Some points, each followed by its number:
array([-25., -14.,  10., -49.,  15.,  -7.,  17., -10., -20.,  28.,  18.,   9.,  -9.,  -4., -52.,  -6.,  12.,   2.,
         3.,   4.,  31., -13.,   5.,  39., -16.,   7.,  17.,  -5., -12., -15., -19.,  23., -12.,  11., -10.,  26.,
        -2.,  -2.,  12.,   8., -11.,  11.,   5.,   0.,  -5., -22., -20.,  18.,  -7.,  41., -36.,  32., -21.,  15.,
        -2., -28.,  -2.,  -2.,   8.,  -4.,  11.,  16.,   8., -27.]) 0
array([-73.,   9.,  22.,  51., -47., -50.,  56.,  -1.,  28., -46., -35., -17.,  20., -11., -37.,  11.,  -8., -37.,
       -75.,  55.,  21., -10., -13.,  10.,  49.,  -3.,   6.,  47.,  28.,  35.,  -7., -38.,  18.,  18.,  60.,  39.,
       -17.,  36.,  -8.,  10., -27., -22., -36.,   0.,  28., -22.,  -7., -28., -65., -19.,  43., -38.,  25.,  12.,
       -13., -10.,  -9.,  -7.,   7., -67., -43.,  18.,  23.,   4.]) 1
array([-37.,  45.,  43.,  10.,   7.,   5., -22., -11.,  -8., -19., -22.,  30.,  14., -12.,  -4., -24.,  -6.,  18.,
       -32., -25., -14., -11.,   0., -25.,  15., -32.,  14., -28., -13.,  12.,   0., -21.,  51.,   5.,  21.,  21.,
       -14.,  17., -11., -13., -14., -38.,  19.,  24.,   6.,  39.,   1.,   5.,  -5., -25.,   1., -42.,  12.,  48.,
         7.,   0.,  -3.,  39., -40.,  24., -11., -32., -19.,  16.]) 2
array([ 127.,   43.,  -47.,  127.,   66.,   88.,  -71.,  -19.,  -19.,   64.,  -16.,   37.,  -50.,   41.,  127.,    5.,
       -117.,   52.,    9.,  -58.,  -41.,   15.,   31., -102., -104.,   13.,  -36.,  -67.,   49.,  127.,  127.,  -22.,
        -67.,  -15.,  -30.,  -98.,   29.,   51.,   -4.,   -6.,   19.,   23.,   68., -127.,  -32.,    5.,   27.,  -16.,
         61., -106.,   87.,   12.,   26.,  -68.,   32.,   87.,    5.,   -8., -127.,   33.,   55.,  -12.,  -23.,   68.]) 3
array([ 21.,  26., -19.,   4.,  25.,  29., -53.,  -8., -24.,  48.,  34.,  13.,   5., -32.,  -6., -18.,  48.,  40.,
        14., -37.,  31.,   6.,  26., -52.,  -8., -40., -47., -20.,  27., -28., -62., -15.,   7.,  -4., -31., -46.,
       -12., -23.,  -3., -45.,  13.,  -7., -28.,   7., -27.,  42., -19., -13.,  22., -17., -34.,   3.,  24., -16.,
        27.,  -1.,  27.,  26., -31.,  64.,  55., -42.,  11.,  20.]) 4
array([ 31., -19., -25., -19.,  30.,  16., -30.,  25., -13.,  78.,  34.,  45., -28., -14.,  12., -12., -18.,  29.,
        11.,  -3.,  34.,  13.,   8., -36., -69.,  36., -10., -14.,  13., -10.,  29.,   9., -36., -33., -29., -65.,
         1., -26.,   4.,  -1.,  34., -11.,  19., -38., -26.,   3., -20., -23.,  37.,   2.,   2.,   3.,  10., -26.,
         7.,  15.,  10., -16.,  -7., -58.,  36.,  10.,   9., -24.]) 5
array([-50., -37.,  11.,   7., -47., -55.,  41.,  -5.,  24., -13., -10.,  -5.,   9., -42., -45.,   5.,  13.,  11.,
       -69.,  21.,  -4., -39., -25.,  47.,  36., -17.,  18.,  22.,   5.,  14., -22., -15.,   2.,   1.,  35.,  53.,
       -49., -12.,   6., -16., -38.,  -8.,  -9.,  17., -11., -51., -48.,   6., -41.,   6.,  -4.,   2., -41., -18.,
       -41.,   3.,  -7.,  13.,  51., -64., -59.,  34.,  20.,   1.]) 6
array([ -6.,   3.,  -1., -10.,  26.,   4., -13.,   9., -12.,  13.,  -4.,  33., -13.,  -3.,  -4., -14.,   0.,   2.,
        13.,  -9.,  16.,   8.,  14., -14., -29.,  17.,  15.,  -7.,  -5.,  -1.,  -1.,   5.,  -2.,   1., -16.,   4.,
         7., -14., -16.,   0.,  -5.,  -5.,  -1.,  -9., -22.,   3.,   4.,   6.,  -2.,  -1.,   4.,  -1.,  -7.,   7.,
         8.,  13.,  -3., -11., -18.,   5.,  16.,   1.,  -2.,   2.]) 7
array([ 68., -12., -10.,  22., -34., -29., -21.,  -3.,  27., -28.,  -5., -54., -11.,  22.,  56.,  23.,   9., -16.,
       -24.,  -4., -23.,   3.,  -2., -31.,  12., -21.,  24.,  12.,  21.,  -1.,  32.,   3.,  10.,  21., -19., -40.,
       -40.,  -2.,  26.,  12., -29.,   4.,  -4., -26.,  -9., -38.,  10.,  -2.,   5., -52.,  39.,  25.,  24., -34.,
       -19.,  40.,   6.,  47.,  13., -22., -30.,  25.,  -2.,  17.]) 8
array([-19., -20., -10., -44.,  19., -35.,  34., -17., -29.,  28.,   9.,   6.,  -1., -23., -84.,   1.,  18.,  12.,
         2.,   4.,  19.,  14.,  14.,  46.,   5.,  35.,  35., -14., -29., -40., -20.,  10.,   2.,  14., -24.,  21.,
        -7., -15.,   1.,  12., -17.,  22.,  -5.,  26., -16., -25., -19.,  29.,   7.,  51., -32.,  21., -34.,  24.,
        -6.,  -6.,  29.,  12.,  50.,  13.,  -3.,  40.,  -1., -43.]) 9
array([ 32., -22., -17.,  26.,  -9.,   0.,  18.,  -8.,  31.,  48., -17.,  23., -24.,   2.,  27.,  10., -10.,  37.,
       -12., -19.,  14.,  11.,  -7.,  11., -58.,  57., -15.,  -5.,  -4.,   9.,  47.,  25., -17.,  -8., -26., -19.,
        29.,   3.,  32.,  -2.,  17.,  22.,   6., -48.,  -6., -30., -31., -23.,  -2., -54.,  29.,   9.,   2.,  16.,
         0.,  57., -20., -13.,   7., -68.,  -5.,   7., -21.,   6.]) 10
array([ 13., -39., -22.,  -3., -28.,   8.,  39.,  12.,  17.,   0.,  18., -17., -27.,  10., -15.,  17., -15.,  -2.,
       -11.,  17.,  20.,  17.,  -1.,  20., -21.,  21.,  12.,   2., -13.,  16.,  29.,  21., -49.,  21.,  -6., -20.,
       -21.,   4.,  17.,  12.,  -4.,   2., -18., -26., -24., -60., -37., -10.,  -4.,  -4.,  -4.,  23., -15., -30.,
       -25.,  13., -12.,   3.,  36., -51.,  11.,  40.,  -8.,  11.]) 11
array([  6.,  -5., -14., -18.,   0.,   3., -18.,  12., -32.,  -1.,   4.,   4.,   3., -11.,   3.,  -8.,   1.,  -9.,
         6.,  -1.,  16.,  -1.,  25.,   2.,  -3., -27., -10.,  -8.,  -3.,   1.,  -9.,  -1., -11.,   7., -15.,   3.,
        15., -19., -11.,  -3.,  25.,   5., -11.,  10.,  -3.,  13.,   0.,  -1.,   6.,  -1.,  -4., -20.,  -6.,  18.,
         1., -11.,  15.,  -9.,   0.,  -5.,   0.,   4.,  -3.,  -3.]) 12
array([-24., -44.,   0., -35., -45., -56.,   3.,  -2., -36.,  13.,  22.,   4.,  14., -72., -52., -14.,  34., -30.,
       -13., -25.,  36., -42.,  -6.,   9.,  51., -47., -14.,  24.,  28., -21., -22., -21., -18., -18., -11.,  27.,
        -9.,   0.,   8., -32.,   7.,   0., -56.,  35., -32., -72., -34.,   5., -22.,  45., -17.,  65., -16., -24.,
        12., -14.,   3.,  18.,  48., -21., -15.,  24.,   9.,  22.]) 13
array([ 23., -15., -20.,  19.,  10.,   2.,  17.,   1.,   6.,  13.,  -4.,   2., -11.,  13.,  11.,   5., -14.,   4.,
        -3.,  -1., -17.,   3.,   8., -21., -29.,  22.,  -6.,  -5.,   3.,  -6.,  42.,  -6., -11.,  -4., -19., -20.,
         6., -11.,  12.,  36.,  -7.,   6.,  18., -44.,   6.,  -8.,  -9., -11.,  16., -17.,  15.,   4., -10., -32.,
        -3.,  10.,  12.,  -4.,  11., -16.,   2.,  17.,  -4.,   1.]) 14
array([-10.,  11., -16.,  28., -15.,   3.,  20., -18.,  18.,  -8., -36.,   5., -12.,   6.,   6.,  22.,  15.,  11.,
       -32.,  14.,  -2.,  -7.,  -4.,  17.,   7.,  26.,  27.,  16.,  -6.,  32.,   5.,  -5.,  25.,  17.,   2.,  -8.,
         3.,  24.,  41., -38.,  -7., -31.,  12., -30.,  13., -20., -20.,   4., -14., -36.,  19.,   5.,   1.,   3.,
       -23.,  11.,  14., -11., -34., -13.,  -8.,  -3.,  -8.,  33.]) 15
array([ -3.,  -6.,  -8., -26.,  -8.,  -3.,  -1.,  21.,   3.,  10.,  16.,  19.,  -5.,  27., -30.,  -1., -10., -15.,
        23.,   9.,   0.,   3.,   3.,  21., -23.,  23.,  29., -16., -10., -13.,  14.,   4.,  10.,  16., -24.,  16.,
         5.,  -9.,   2.,  34., -18.,  12.,   8.,  12.,   3.,  -6., -24.,   4., -11.,  41.,  -1.,  20., -24.,  -4.,
         7.,  -2., -28.,  -7.,  36., -19.,  16.,  20.,   0., -15.]) 16
array([ 18.,   8., -18.,  24.,  15.,  14., -13.,  -3.,  -8.,   6.,   2.,  -5.,  -8.,  14.,  27.,  11.,  -9.,  19.,
         2.,  -4., -20.,   0.,   6., -12., -15.,   9., -11., -14.,   2.,  15.,  17.,  -6.,  -7.,  -8.,  -6., -27.,
        -5.,  15.,   3.,  -3.,   3.,  10.,   6., -26., -13.,  -6.,  -4.,  -1.,  12., -32.,  25.,   1.,   4., -23.,
         8.,  25.,  -3.,  -7., -17.,  -2.,  11.,  -7.,   1.,  24.]) 17
New points follow, each followed by the numbers of its three nearest points above by angle, seen from the average point of the numbered points, nearest first.
array([  3.,  -6., -11.,   9., -10.,   2.,  -2.,   9.,  29., -20.,  25.,  -4.,  -4., -12.,  30.,   0.,   8.,  -2.,
        10.,   2.,  -1.,  13.,   6.,   7., -35.,   4.,   4.,  19.,  15.,  -4.,  23.,  17.,   5.,   2., -15.,   6.,
        -4.,  14.,  13.,  20.,  -9.,  31., -18.,   9.,  -3.,  -4.,  12.,  -5.,   3.,  -1.,  -4.,  21.,  -1., -29.,
        -6.,   0.,   6.,   0.,  25., -11.,  -5.,  -6.,  -8.,  -4.]) 16 8 14
array([  1.,  -3.,  -4.,   3.,  -6.,   8., -13.,  -6., -20.,   0.,   5.,   4.,  -2.,  -8.,   8.,  -2.,  16.,   5.,
         3., -10.,  10.,  -5.,   5.,  -7.,  -2., -11., -19.,  -6.,  19.,  -5., -13.,   0.,   2., -17., -13.,  -8.,
         8.,  -5., -11., -16.,  18.,  -8.,   1.,   6.,   4.,   5.,   4.,  -3.,  -1.,  -6.,   2., -15.,   5.,  -8.,
        11.,  -6.,   9.,   5., -10.,   3.,  -6., -16.,  -7.,   0.]) 12 4 2
array([ -4.,   5.,   2.,  15.,   7.,   4., -13.,  -5.,  -4.,  -2.,  -3.,   6.,  12.,  -5.,  10.,  -4.,   2.,   0.,
       -15.,  -7.,  -6.,  -9.,  11., -23.,  14., -23., -13.,  -1.,   9.,   9., -13., -17.,   4.,  -7.,   2.,   4.,
        11.,  -4.,  -6., -18.,   1.,  -4.,   3.,   7.,  11.,  26.,  22.,  -3.,   4., -14.,   6., -20.,  18.,  10.,
         4.,  -2.,   1.,   1., -15.,  16.,  -5., -10.,   1.,   7.]) 2 12 4
array([ -9.,  -3.,   8.,  20.,   4., -13.,   0.,  -5.,  12.,  11., -11., -13.,   7.,  18.,   9.,   1.,  -4.,  17.,
       -12.,   9., -15.,  -6., -24.,  -9.,  -7.,   5., -23.,  -9.,   1.,  -3., -18.,   8.,  -1.,  -7.,  25.,   9.,
         8.,  -6., -17.,   4., -12.,  -6.,  16.,  20.,  -1.,  33.,  -3.,   8.,  18.,   2.,   8.,   5.,   9.,  -3.,
         6.,  -7.,   3., -16., -24.,  21.,  11.,  -2.,   3., -19.]) 2 12 7
array([ 13., -11.,   2.,  16.,  -3.,   6.,   1.,  -3.,  30.,   4., -20., -10.,  19.,   3.,  30.,  24., -19., -10.,
         3.,  -8., -13.,  11.,  -6.,   1.,   1.,  12.,  -4.,   2.,  13.,  15.,  10.,  -1.,  18.,   0.,  15., -15.,
        -5.,  11.,  -7.,   2.,  -8., -18.,  22., -11.,  -4., -15.,   2.,  21., -18., -16.,   4.,   1.,  -2., -16.,
        12.,  21.,  -3.,   1.,  20.,   3., -36., -16.,   2.,  14.]) 8 17 15
array([-13.,  10.,  14.,  16.,  19.,   1.,  -3., -19.,   4.,  -2., -18.,   8.,  -1.,   9.,  14., -11.,   3.,   1.,
       -13.,   3.,  -2.,  -4.,   2., -17.,   1.,  -2.,   7.,  -5.,   2.,  12.,  -4., -10.,  37., -11.,  17.,  10.,
         5.,   7.,  -6., -14.,  -2.,  -5.,   9.,  -2.,   2.,  12.,   5.,   1.,  -9., -17.,  17., -21.,   8.,  13.,
         0.,  -5.,  -1.,   7., -33.,   6., -18., -11., -10.,   5.]) 2 15 1
array([ -2.,  -5.,  -5.,  -3.,   2.,  -2.,  -4.,   4.,   8.,  -1.,  -3.,   9.,  -1.,   3.,   1.,  -7.,   2.,  -1.,
         8.,   0., -12.,  -3.,  -5.,  -4.,  -2.,  -1.,   4.,   3.,   5.,   7.,  14.,   4.,  11.,  -1.,   0.,   0.,
        -9.,   2.,   4.,   8.,   2.,   3.,   5.,  -6.,  10.,   1.,  11.,   2.,   5.,   2.,  -2.,  -7.,   2.,  -4.,
        -9.,   8.,   5.,   2.,   2.,  10.,  -4.,   1.,  -2.,  -2.]) 2 12 7
array([ -2.,  14.,  11.,  16.,   5.,   8., -26.,  -7.,   0., -16.,  -3.,  -5.,  19., -10.,  10., -16.,  19.,  -5.,
        -9.,  18.,  -8.,  -9.,   6., -17.,  17., -26., -12.,  12.,  15.,  10., -23., -20.,   4.,  -9.,  12.,  -1.,
        11.,  -4.,  -8., -12.,  -9., -12.,   0.,  17.,  15.,  19.,  27., -14.,  10., -11.,  17., -20.,   2.,   0.,
        -2., -24.,  14.,  -2., -11.,  23.,   1., -20.,  12.,   8.]) 2 12 4
array([ 16., -12., -28.,  36., -29., -11.,  13.,   3.,   3.,  -9.,  -3., -14.,  -2.,   5.,  15.,  15.,  -2.,  -8.,
       -23.,   0., -37.,   3.,  -3.,  -2.,   7.,   3., -19.,   3.,  17.,  19.,  23.,   6., -30.,  11.,   7.,  -8.,
       -18.,   7.,  20.,  -7.,  -9.,   2.,  10., -17.,  -4., -27., -22.,  -3., -12., -22.,  20.,  15.,   2., -24.,
        -3.,  27.,  21.,   8.,  19., -19., -18.,   9.,  -1.,  29.]) 8 11 15
array([-13.,  13.,  23.,   1.,  10., -53.,   7., -38., -38.,  -9., -32.,  10.,   2., -12., -15., -22.,  27.,  10.,
       -10.,  -3., -15., -29.,  -2.,  10.,  29., -17., -13.,   7., -17., -17., -41., -22.,  12., -17.,  40.,  31.,
       -12.,  14., -25., -42., -19.,  10.,  12.,  19., -27.,   2.,   3.,  10., -18.,   0.,  15.,   7.,   8.,  20.,
        14., -10.,  -9.,   5., -39.,  13.,  -4.,   9.,   3.,  27.]) 2 13 1
array([  6., -46., -25., -19.,  12., -23.,  -4.,  31.,  16.,  41.,  31.,  28., -17.,  28., -27., -12., -28., -28.,
        26.,  14.,  21.,  31.,  24., -13., -67.,  53.,  29.,  10.,   4., -15.,  21.,   4., -63., -29., -58.,  -8.,
        16., -22.,  -3.,  26.,   6.,  43.,   5., -15.,  22., -29., -19., -12.,  -3.,  29., -24.,  33., -31., -26.,
        16.,  23.,  14., -17.,  20., -23.,  17.,  30., -36., -19.]) 16 5 14
array([-29.,  -2.,  35., -49.,  13.,  -4.,  -3.,  21., -32.,  25.,  20.,  -6.,  11., -47., -48., -23.,   7.,  -1.,
        32., -25.,  14.,  -3.,  69.,  -7.,  -1., -57., -10.,  35., -33.,  -3., -64.,  -7.,  -5.,   8.,  10.,  26.,
        29., -31., -22., -33.,  53., -23., -36.,  52., -22.,  17.,  32., -10.,  -5.,  26., -24., -11., -20.,  40.,
       -18.,  -7.,  19.,   7.,  18.,  22.,  23.,  14.,  21., -32.]) 12 0 9
array([ 28.,  11., -29.,  39.,   9.,  10.,  20., -34.,  31., -15., -10., -36.,  -6.,  33.,   5.,  -5., -27.,  16.,
         8.,   0.,  -2.,   3., -25., -12.,  12.,  20.,   5.,  -2.,  10.,  30.,  -9.,  12.,  53.,  -2., -15., -21.,
       -25.,  25.,   2.,  15.,  -6.,   7.,  27., -40.,  32.,   3.,  16., -15., -12.,  -2.,  -2., -15.,   5.,   0.,
       -12.,   5.,   5.,  22., -28.,  -7.,   1., -11.,   3.,   4.]) 15 17 8
array([ -3.,   0.,  -6.,   5.,  -4.,  -5.,   5.,  -8.,   5.,  -5.,   2.,  -1.,  -7.,   6.,   2.,   9.,  -3.,  -2.,
       -15.,   5.,  -6.,  -2.,  -5.,  -2.,  -5.,  17.,   8.,   4.,   7.,   5.,   9.,   1.,  -3.,   9.,   4.,  -2.,
       -17.,   7.,  10.,  -8.,  -1.,   5.,   3., -13.,  -3., -15., -18.,   9.,  -2.,  -8.,  12.,   4.,   1.,  -9.,
        -5.,  15.,  -6.,   1.,  12., -12., -13.,   6.,   4.,  12.]) 1 15 6
array([10.,  1.,  4.,  1.,  4., -2., -3.,  3.,  2.,  2., -7., -6.,  1.,  5.,  6.,  6., -8.,  5.,  6.,  1., -7.,  3.,
       -9.,  5., -1.,  3.,  0., -3., -1.,  0.,  4., -2., -1., -4., -7., -3., -2.,  7., 12.,  9., -7.,  9.,  6., -8.,
       -3.,  8.,  7., -3., -3.,  0.,  7.,  7.,  6., -3.,  3., -5., -4.,  0., -8.,  4., -1., -2.,  0.,  3.]) 2 12 17
array([ 18., -29.,  10.,  -5., -10.,   2.,  10.,   5., -18., -18.,   2.,  -1., -11.,  -7.,  10.,  21.,   1.,  25.,
        -5., -11.,   1.,   2.,  -6.,  15.,   1.,  -1., -10.,  -7.,  -5.,   6.,   9.,   2., -38.,  -5.,  22.,  -3.,
        -1.,   4.,  -3.,  -3., -12.,  -5.,  -5., -20.,  -3., -13.,   4.,   5.,  20.,  -3.,  -8.,   8.,   9., -10.,
         0.,  28.,  11.,  -4.,  30., -11.,   3., -17., -17.,  20.]) 11 17 12
array([-19.,  25.,  -7.,   8.,   8.,   9., -22.,  -7.,  11., -43., -18.,  -2.,  10., -20.,   3., -15.,  11.,  -4.,
       -28.,   3.,  -4.,  13.,   1., -22.,  13., -37.,  -8.,   2.,  -1.,   4., -41., -35.,   3.,   3.,  21.,  10.,
        -5.,  -7.,  -7., -22.,   7.,  -4.,  -3.,  25.,  10.,  44.,  27., -21.,   8., -10.,  21., -43.,  26.,  19.,
        -9., -22.,   6.,  -8., -31.,   0., -15., -24.,   7.,   3.]) 2 12 1
array([ -8.,  -2.,   6.,  -2., -20.,  -6.,  -3., -13.,   9., -23.,  -2.,  -9.,   9., -10.,  -3.,   9.,  12.,   9.,
         3.,   8., -13.,   1., -14.,  -2.,  17., -15.,  -7.,  15.,   9.,   4.,  -9.,  14.,  16.,  -6.,  13.,  25.,
       -12.,   4.,   6.,   3.,   0.,  -6.,  -4.,   2.,   6.,  -3.,  19.,  -1.,  -4.,   4.,  -3., -13.,  -1.,   9.,
        -1.,  -7.,  -2.,  -8.,  13.,  -1., -20.,   5.,   4.,   5.]) 1 2 6
array([ 68.,  26., -37.,  41.,   9.,   8., -31.,   1., -20.,  44.,   6.,  33.,   5.,   5.,  91.,  -5., -40.,  19.,
        27., -24., -14.,  24., -17., -70., -45.,  22., -30., -41.,  11.,   9.,  88.,   5., -24.,  20.,   5., -73.,
        12.,  -3.,   1.,  -9.,  -2.,  35.,  29., -58., -18.,  -3., -15., -22.,  43., -46.,  22.,  29.,  20., -59.,
        20.,  57.,   1.,   3., -48.,  -8.,  42., -36., -23.,  25.]) 3 17 5
array([-53., -27.,  24., -31.,  16., -45.,  34.,  10., -15.,  14., -43.,  46., -11., -10., -48., -23.,  15., -15.,
       -45.,  27.,  22.,  -9.,  -3.,  24.,   5.,  28.,  50., -15., -18.,  -1., -28.,  12.,   4.,  -6.,  27.,  53.,
       -24., -16., -23., -18., -46., -18., -11., -25.,  28., -54., -25.,  22., -33.,   7.,  -2.,   0., -16.,  18.,
         6., -18., -70., -14.,  36., -34.,   1.,  49.,  27., -22.]) 6 0 9
array([-14.,   2.,  17.,   4., -18.,   0.,  -4.,  -5.,   6., -28., -18., -19.,   1., -18.,  -8.,  23.,   6., -18.,
         0.,   7., -11.,   0.,  -5.,   3.,  13., -11.,  14.,   0.,   8.,   5.,  -5.,   5.,  23.,   5.,  31.,  17.,
       -10.,  19.,  -2.,  10., -13., -10.,   6.,  15.,  11.,  -7.,  12.,  -2., -13.,  -8.,  -9.,  -9.,  13.,   1.,
       -30.,  -3., -14.,  -2.,  -5.,  -3., -28.,  11.,  -3.,  11.]) 1 2 6
array([ 13.,  -9., -28.,  17., -19.,  23.,  -6.,  -8.,  -1., -12.,   6., -26.,   0.,   5.,  21., -14., -11.,  -4.,
        20., -10., -29.,  -6., -13.,   9.,  -9.,   9.,  38.,  19., -19.,  -2.,  33.,   7.,  13., -24.,  25.,  -6.,
       -12.,   1.,   5.,  -5.,  -6.,  -5.,  11., -15.,   4., -18.,  14., -23., -16., -17.,  -4.,  -6.,   6., -30.,
       -27.,  -4.,   4., -20., -11.,   5., -48.,  43., -11.,  39.]) 8 15 17
array([ 17., -31., -30., -20., -11.,  25.,   5.,  35.,  -7.,  71.,  17.,  30., -28., -31.,  -1.,   0.,  -1.,  -7.,
        30.,  -8.,  39.,  11.,  58.,  -2., -47.,  15.,  -1., -24.,   0., -26.,  15.,  14., -49.,   4., -48., -12.,
        28., -16., -17.,  -9.,  29.,  -1.,  -7.,  -6., -32., -13., -20.,  -4.,  -3.,   1., -15.,  22., -24., -11.,
        -8.,  27.,  -7.,  -5.,  27., -20.,  31.,   8., -15.,   8.]) 5 7 16
array([-16.,   5.,  49., -13.,   5.,  28., -18.,  44.,  -6.,   5.,  10.,  15.,  10., -26., -19.,   5.,  53., -61.,
        19., -28.,  25.,  14.,  54., -19., -23., -35.,  -4.,  14., -27., -10., -65.,   4., -14.,  34., -31.,   6.,
        18., -36.,  -8.,  21.,  21.,  -5., -38.,  44., -14.,  28., -19.,  -8., -27.,  22., -21., -12., -21.,   7.,
       -24., -35.,   4.,  22., -21.,  17.,  28., -20., -46.,  -4.]) 12 7 4
array([-18.,   0.,   1.,   1.,  -9.,  -8.,  19., -18.,   8.,   8.,  -3.,  -9.,   2.,   7., -26.,   7.,   3.,   8.,
       -20.,   8.,   2.,  -6.,  -3.,  28.,  -8.,  16.,   7.,  -3.,  -8.,  -3.,  -2.,   8.,   4.,   1.,  -5.,  20.,
        -1.,  -2.,  -5.,   4., -16.,   5.,  -3.,  12.,  -4.,  -7.,  -9.,  16.,  -6.,  21.,  -6.,   9., -18.,   5.,
        -4., -12.,  -8.,   6.,  31.,   2.,  -1.,  27.,   0.,  -6.]) 9 0 16
array([ 44.,  -4., -21.,  16.,  -6.,   1.,  -6.,   9.,   5., -28.,  26.,  -6., -13., -31.,  -5.,  -8., -23.,  18.,
        34., -26.,  20., -18.,  21.,  15.,  -7., -37., -52.,  -7.,  10., -16., -15.,   4., -29.,   5., -12., -41.,
         0., -10.,  36.,   6.,  26.,  21.,  -2., -16.,  -5., -34.,  31., -15.,   8., -28., -47.,  20., -14., -51.,
        16.,  21.,  23.,  -1.,  29.,  19., -26., -25.,   5.,  29.]) 4 12 17
array([  4.,  17., -10.,   7.,  -7., -13.,  15.,  -8.,  18., -47.,  -5., -36.,  16.,  -6.,   1.,  22.,  -5.,  -8.,
        -8.,   8., -23.,  -7., -36.,  10.,  21., -11.,  -6.,  19.,  16.,  21.,  25.,   2.,   0.,   2.,  29.,   0.,
       -13.,  18.,  26.,  13.,  -4.,  -9.,  -5.,   0.,   4., -30.,  -1., -20., -24., -26.,   7.,  10.,   5., -10.,
       -22.,   3.,  15.,  10.,  -9.,  -7., -31.,  -4.,   6.,  20.]) 1 8 15
array([ 25., -40.,  -2.,  -8., -11.,   8., -16.,  22.,  11.,  13.,  19.,   3., -24., -20.,  14.,   4., -38.,  13.,
         7.,  -7.,  -7.,   0.,  -6.,  -4., -21.,   3.,  10.,  -2.,   9., -17.,   8.,   4.,  -7.,  12., -12.,   4.,
         9.,   9.,  -3.,  18., -10.,  -5.,   1.,  -8., -20., -24.,   8.,  11., -16.,  14., -12.,   4.,  17.,  -2.,
         8.,  -5.,   8., -10.,  32., -22.,   8.,  -3., -10., -11.]) 16 0 5
array([-26., -11.,   7., -30.,   2., -16.,   7.,   5., -28.,  14.,  14.,   7.,   3.,  -3., -38., -17.,   0.,   1.,
        -2.,   3.,  19., -13.,  24.,  25., -10.,  11.,  10., -22., -19.,  -4., -12.,   3., -16.,  -4.,  -6.,  34.,
        -9., -14., -19.,  12., -19.,   9.,   3.,  21.,  -7., -15., -15.,  22.,  -5.,  23., -19.,  25., -21.,  -8.,
        -1., -15., -11.,   3.,  15.,  -3.,  -1.,  35.,   3.,  -4.]) 0 9 16
array([-13.,  -8.,  30., -20.,  10.,  21., -20.,  27., -22.,   0.,   7.,  35.,   4., -24., -19., -31.,  26., -16.,
        17.,  -2.,  33.,  -5.,  21.,   6.,  -6., -25.,   6.,  -6., -17., -19., -13., -19.,  22.,  28.,  -2.,  23.,
        18., -17., -29.,  10.,  21.,   3., -20.,  21.,   1.,   5.,  13.,  17., -16.,  12., -11., -13., -19.,  13.,
        10., -25.,  14.,  21., -12.,  11.,  10.,   6., -22., -12.]) 12 7 0
array([ 18.,  12.,  15.,  19.,  21.,   9., -18., -19.,  29., -19., -15., -21.,  24.,   2.,  19.,  -1., -10.,  10.,
         6., -17., -25.,  -5., -18., -24.,  13.,  14., -12.,  13.,  10.,  21.,   5.,  -1.,  51.,   4.,  -1.,  -5.,
       -14.,  -3.,   5.,  16.,   9.,  24.,  20.,  -8.,   4.,  36.,  20.,  14.,   6.,  -3.,   9., -18.,  32.,   2.,
       -13., -16.,   1.,  18., -26.,  45.,  16.,  -6., -15., -11.]) 2 17 4
array([  8., -25., -10.,  18., -52.,   0.,  26.,  19.,  37., -16.,  23., -31.,  -6.,  13.,  11., -10., -19.,   5.,
         8.,  10.,   2.,  18., -28.,  41., -12.,  11.,  17.,  29.,   6.,  18.,  58.,  34., -19.,   7., -29.,  28.,
       -35.,  13.,  18.,  32., -20.,  21.,   4., -14.,   1., -46., -34., -10., -20.,  18., -34.,  16., -11., -26.,
       -16.,  11.,  -3.,  -5.,  64., -46., -15.,  -1.,   8.,   8.]) 11 16 6
array([ 101.,  -25.,  -89.,   87.,  -49.,   46.,  -19.,   18.,   37.,   31.,   36.,  -42.,  -45.,   39.,  127.,   41.,
        -84.,  -10.,  -15.,  -18.,  -52.,    4.,   10.,  -21.,  -58.,   21.,   -2.,    6.,   62.,   25.,  120.,   33.,
        -42.,    5.,  -61.,  -91.,    3.,    8.,   67.,   29.,   20.,   28.,   18.,  -84.,  -42.,  -59.,  -24.,  -34.,
         59.,  -67.,   31.,   19.,    0., -102.,  -22.,   72.,   19.,  -45.,  -17.,  -62.,    5.,   11.,  -14.,   70.]) 3 14 17
array([-30.,   0.,   6., -54.,  -2., -39.,  28., -10.,  -9.,   5.,  15.,   8.,  -5.,  -6., -59.,   2.,   3., -31.,
        12.,   2.,  35., -25., -11.,  35., -13.,  33.,   0., -21., -11., -14., -10.,   1., -17., -14., -28.,  12.,
       -21., -26.,  21.,  10., -17., -11., -13.,  12.,   6., -43., -27.,  33.,  27.,  24., -53.,  26., -51.,  40.,
        25., -42., -13.,   0.,  29., -16.,   6.,  42.,  21., -25.]) 0 9 16
array([ 18., -25., -27., -48.,  -4.,  20.,  11.,  11., -48.,  81.,  33.,  37., -38., -61., -42., -26.,  38.,  11.,
         8.,   6.,  30.,   0.,  46.,   4., -30.,  25.,   2., -25., -16.,  15.,  22.,  24., -14.,  17., -19., -24.,
       -13.,   1.,  -9., -35.,  11., -21.,  -4., -11., -66., -61., -53.,  -3.,  10.,  -9., -41.,   5., -20., -16.,
        16.,  18.,  -5.,  15.,  40., -43.,  -9.,  25., -37.,   8.]) 5 9 11
array([ 10.,  10.,  13.,   5.,  16.,  20., -23.,   4.,  -9.,  -2.,   9.,  -3.,  16.,   9.,   1., -19., -12., -17.,
        10.,   9., -10.,  10.,  26.,  -5.,  -3.,   6.,   3.,   6.,  15.,  -5., -13.,  -7.,  22.,  -4., -11., -12.,
       -11., -14.,  13.,  11.,   2., -17.,   2., -19.,  -5.,   7.,  16.,  15.,  10.,   7.,  -6.,  -2.,  11.,  -3.,
         2.,   1.,   6.,  -1., -13.,   0., -27., -12., -16.,  -9.]) 12 2 7
array([-27.,  15.,  14., -25.,  12.,   0.,   6., -10., -11., -16., -11.,  -1.,   8.,   2., -14.,  -7.,  17.,  -2.,
       -10.,  10.,  -3.,  -1., -15.,   4.,  11., -10.,  14.,   0.,  -7.,   2.,  -9.,  -5.,  21.,  10.,  30.,  12.,
       -17.,  20., -15., -13.,  -1., -12.,   2.,   5.,  -3.,  -3.,   0.,  13., -20.,  -2.,  -6.,   0., -10.,  19.,
         1.,   5., -10.,   2., -11.,   8.,  -3.,   0.,  -7.,  -7.]) 2 1 0
